Turns in one plane each, and the order they were made in; the first pair answered:
turn X:
2,-15,-4,18,14,-2,-6,0,-16,1  ->  -12,-22,-15,1,-1,4,-11,-6,-10,-1
-16,-10,-21,-4,7,11,-18,-3,15,-7  ->  -2,2,0,12,25,1,-22,6,14,-3
-5,-2,-8,-16,-14,-3,9,-2,-3,0  ->  1,10,10,-13,-4,-9,-7,4,5,4
turn F:
-1,1,-11,-3,7,1,28,0,-3,-14  ->  -5,-2,-4,-18,-22,-4,2,14,-9,2
-2,3,9,-10,-7,-2,-14,8,-1,4  ->  4,1,0,8,20,1,0,4,-2,-3
4,3,2,2,-18,-3,6,-5,-12,8  ->  7,-1,-3,15,-4,-2,8,-3,-14,7
3,-6,3,6,-13,-3,15,2,-12,-2  ->  4,-6,4,7,-13,-3,14,1,-13,-1
turn Z:
6,10,5,2,12,-4,2,-5,8,-3  ->  6,8,11,-5,-7,-8,0,1,-1,4
1,-6,1,-8,-20,1,-21,10,-5,12  ->  0,-17,-19,8,1,8,-16,9,-8,8
-6,6,-1,1,5,10,-8,-8,5,8  ->  -8,7,2,-4,-3,6,-9,-8,3,11
turn T:
-13,-5,1,-14,-17,-5,1,-12,10,-9  ->  -5,2,18,-10,-19,-10,1,-3,1,-3
5,9,23,-10,-15,-10,-5,6,-4,10  ->  -6,4,-7,-11,3,4,19,-20,12,-11
0,-2,2,6,5,0,6,-9,6,-9  ->  -4,-8,1,2,-5,-1,-14,0,3,-1
Pairs:
(2 to 3 turns a pair)
3,-1,6,-6,-11,-7,-8,8,-4,9  ->  1,-6,-13,1,4,2,15,-6,-1,-3	X, T
6,-13,-12,-1,-3,7,15,-2,-15,1  ->  -4,0,0,-24,-6,4,-3,-11,11,-5	Z, X, Z
-2,-9,5,8,-3,9,-7,3,-7,4  ->  -7,-6,5,-4,-9,11,-8,-4,3,-1	F, Z, T
-6,-4,-23,10,32,8,-11,-9,19,-16  ->  12,-7,-11,33,32,3,-8,11,-9,0	Z, Z, F
10,14,26,-8,-9,-11,-9,5,2,4  ->  10,6,7,0,-4,-1,30,-12,-4,-7	F, F, X
-3,-11,-19,8,8,-2,14,6,-15,6  ->  -7,-10,-21,6,17,1,13,-1,-3,0	T, X, F
-12,-7,-6,-24,-18,-2,-15,1,-7,4  ->  6,-3,7,5,1,-9,-16,17,-22,14	X, Z
-14,-16,-26,3,1,10,9,-7,-2,5  ->  -17,-12,-13,-4,-5,2,-23,4,4,13	X, Z, Z
8,8,9,9,17,-2,6,0,4,-3  ->  -6,2,0,-7,6,0,-19,0,15,-4	T, Z
0,-1,4,4,10,1,-13,-3,8,2  ->  4,-4,3,12,11,2,-7,0,-2,6	F, Z, F
-5,-9,-9,-2,-9,1,11,2,-7,6  ->  -2,-7,-2,3,-7,-1,8,8,-11,11	F, T
-5,6,7,-5,-3,2,-17,5,2,13  ->  -6,1,-4,7,15,7,-13,3,3,9	F, T
-1,-5,-1,5,-1,-7,-22,14,-5,10  ->  9,11,7,9,18,-7,11,-4,7,-6	X, T, Z
5,-5,14,1,-15,-4,30,1,-21,-4  ->  -19,-3,6,-23,-13,-1,-21,0,14,-9	F, T, X
-6,-7,-1,-3,8,-3,-26,17,1,7  ->  9,1,13,0,-7,-8,11,15,-19,9	T, Z, Z
-5,20,16,-17,-1,-6,-29,-1,24,0  ->  7,-11,-10,11,-20,2,11,14,-33,14	Z, X, X
9,-8,-4,-3,-2,9,-25,6,2,2  ->  17,0,5,9,15,5,-15,5,2,-1	X, Z
-1,-6,6,6,-1,4,4,7,-21,12  ->  -11,-11,-14,2,8,13,8,-6,-9,0	F, T, F
2,6,5,10,20,5,26,-14,6,-20  ->  11,-6,13,18,-4,-2,4,18,-29,8	F, X, Z
5,4,-8,-13,13,3,3,-21,20,-8  ->  19,0,-2,13,24,-1,10,-6,-3,1	Z, F, T
5,-4,-1,11,0,0,-9,10,-15,8  ->  5,2,8,1,-10,-5,-9,10,-14,9	F, Z, F
5,-13,-12,-2,-2,-5,8,-2,-11,-3  ->  2,-2,4,-17,-7,-9,-13,-1,4,-2	F, X
3,-1,7,-1,12,-3,-20,6,3,4  ->  1,3,12,-14,2,-5,-17,0,9,2	F, F
16,8,7,15,-5,-2,8,7,-12,3  ->  7,4,-4,21,14,2,-8,6,0,-2	X, X, F
-11,-30,-26,-15,-2,9,2,0,-8,11  ->  9,-5,21,-5,7,-11,-22,19,-9,25	Z, T
7,12,11,-3,0,-4,3,-3,5,-1  ->  -1,6,-6,-3,8,3,1,-8,11,-7	F, T, X
3,2,22,14,9,-14,3,-9,7,-17  ->  6,-7,18,18,-6,-13,15,-4,-12,-9	F, X
-4,-4,-17,-6,18,15,9,-4,19,-22  ->  10,6,2,11,31,8,10,6,12,-15	T, F
-4,-1,-9,4,11,5,9,-8,10,-9  ->  3,-6,-8,13,11,3,12,1,-3,-2	T, X, T
13,18,20,10,20,-13,21,-7,-3,4  ->  -18,-6,-14,-6,15,0,-31,-2,17,4	T, Z, F
-11,-6,-9,-9,-5,8,-19,4,5,0  ->  -13,-2,-9,-18,-11,9,-7,-5,9,-4	F, F, Z
-2,10,11,-19,-17,-2,23,-14,5,-4  ->  6,18,30,-4,2,-12,-11,4,9,6	T, X
15,11,18,15,10,-7,3,16,-12,-2  ->  0,14,6,-7,7,-1,15,-10,13,-21	X, Z, Z
15,16,20,-4,-15,-1,6,3,-14,8  ->  18,10,9,18,10,2,7,7,-17,4	F, Z
4,0,9,-1,2,2,0,-11,17,-11  ->  7,-3,11,13,10,1,-12,1,9,-2	T, F, T
19,-2,15,17,7,-12,-8,-1,21,-1  ->  15,-1,11,10,7,-9,-2,-10,29,-8	T, T, F
2,-2,10,3,-10,1,-17,13,-5,1  ->  9,0,4,17,10,6,8,4,-6,-9	Z, T
-7,-10,-4,-4,-16,-6,-23,4,-2,9  ->  6,8,9,9,14,-9,16,-14,6,-8	X, F
13,7,3,12,21,-3,-3,0,3,0  ->  -3,-7,-13,-15,-17,3,3,-6,-2,1	X, F
-6,5,-15,-2,17,3,-1,-1,15,-11  ->  1,13,0,-1,20,-3,1,2,16,-11	X, T, F
11,16,17,2,-11,-3,6,-10,1,8  ->  9,1,4,12,-17,0,1,0,-15,16	X, F
-1,12,21,-16,-17,-7,-8,0,2,1  ->  -9,3,7,-20,-19,-1,-17,-2,5,0	T, T
1,2,30,6,9,-8,1,8,-2,14  ->  -4,2,18,-7,2,-1,27,-12,5,2	Z, Z, F
-12,-1,-10,-28,-20,5,7,-16,16,-9  ->  -1,-7,-8,14,22,3,-30,11,8,3	F, X, Z
-6,-15,-21,10,8,6,1,2,8,-5  ->  8,-5,2,20,9,-4,-7,18,-3,5	T, Z
12,-2,-6,17,1,0,1,11,-18,12  ->  1,3,-3,-14,-27,0,2,-2,-5,7	T, F, T
-12,-12,-5,-1,12,13,-13,5,8,-14  ->  -7,-5,0,3,20,11,5,-2,9,-20	T, T
0,6,4,-6,4,-1,7,-7,11,-5  ->  2,2,-1,9,16,-1,3,0,5,-2	F, F
1,-1,-5,-2,-32,0,13,5,-25,7  ->  1,5,-6,-4,-23,1,30,-7,-18,-3	F, F
2,-11,-15,-1,8,5,14,-4,-7,-17  ->  1,-18,-17,5,7,5,-3,8,-15,-8	F, F
4,-3,-5,24,13,3,5,9,-10,-1  ->  -6,-4,-11,0,-9,8,24,-7,-5,-8	F, Z, Z
-10,-7,-4,-9,-14,-2,8,-16,-9,-1  ->  2,-8,0,14,5,-3,2,-5,-20,4	T, F
1,2,7,-8,-10,0,-3,4,-1,1  ->  5,-2,7,4,1,0,-7,10,-6,3	Z, X, X
13,-1,2,13,7,1,29,-6,-14,-7  ->  -10,-10,-17,-16,-13,10,10,-13,3,-13	X, Z
-3,2,21,-5,-17,1,4,-5,2,2  ->  -9,-8,7,-5,-22,6,2,-2,-2,5	X, Z, X
-4,-2,-8,-8,7,6,1,-2,14,-11  ->  -1,4,6,-11,0,0,-14,6,14,-3	X, F
-2,3,3,-19,-23,-5,-9,-8,11,8  ->  0,-19,-23,11,3,4,-11,1,-3,10	F, X
-13,-3,-11,11,-1,10,-5,-4,-13,-2  ->  -7,10,2,4,-3,6,14,-14,-7,-9	F, T, T
6,-7,-20,22,9,3,-7,17,-12,-1  ->  2,6,-8,13,19,-2,-23,12,11,-8	Z, T
0,12,13,6,23,-6,-25,14,4,7  ->  -13,6,-6,-3,23,2,-24,2,18,-4	F, T, F
-2,8,3,-16,-4,4,14,1,1,15  ->  -4,-3,-6,-7,1,7,-4,12,-6,21	Z, Z, T
1,7,-4,1,18,-5,14,-7,-14,1  ->  -3,-2,-8,3,16,-4,-9,6,-18,8	T, X, X
2,-9,-13,18,12,16,4,10,-17,6  ->  11,21,19,2,12,4,18,-3,3,-2	F, X, X
11,1,11,15,10,-3,0,10,-15,7  ->  6,5,10,-5,-12,-1,20,-3,-12,3	F, Z
8,-15,-3,11,-7,-2,-12,10,-20,15  ->  8,9,9,-5,3,-4,22,-21,6,-9	F, Z
0,9,5,1,9,2,5,-13,11,-14  ->  -1,-5,-11,10,11,7,9,-9,-1,-13	F, Z, F
-9,-9,-17,-9,-14,6,13,-10,-3,-3  ->  -11,-12,-14,-9,-16,3,-12,2,-3,6	Z, F
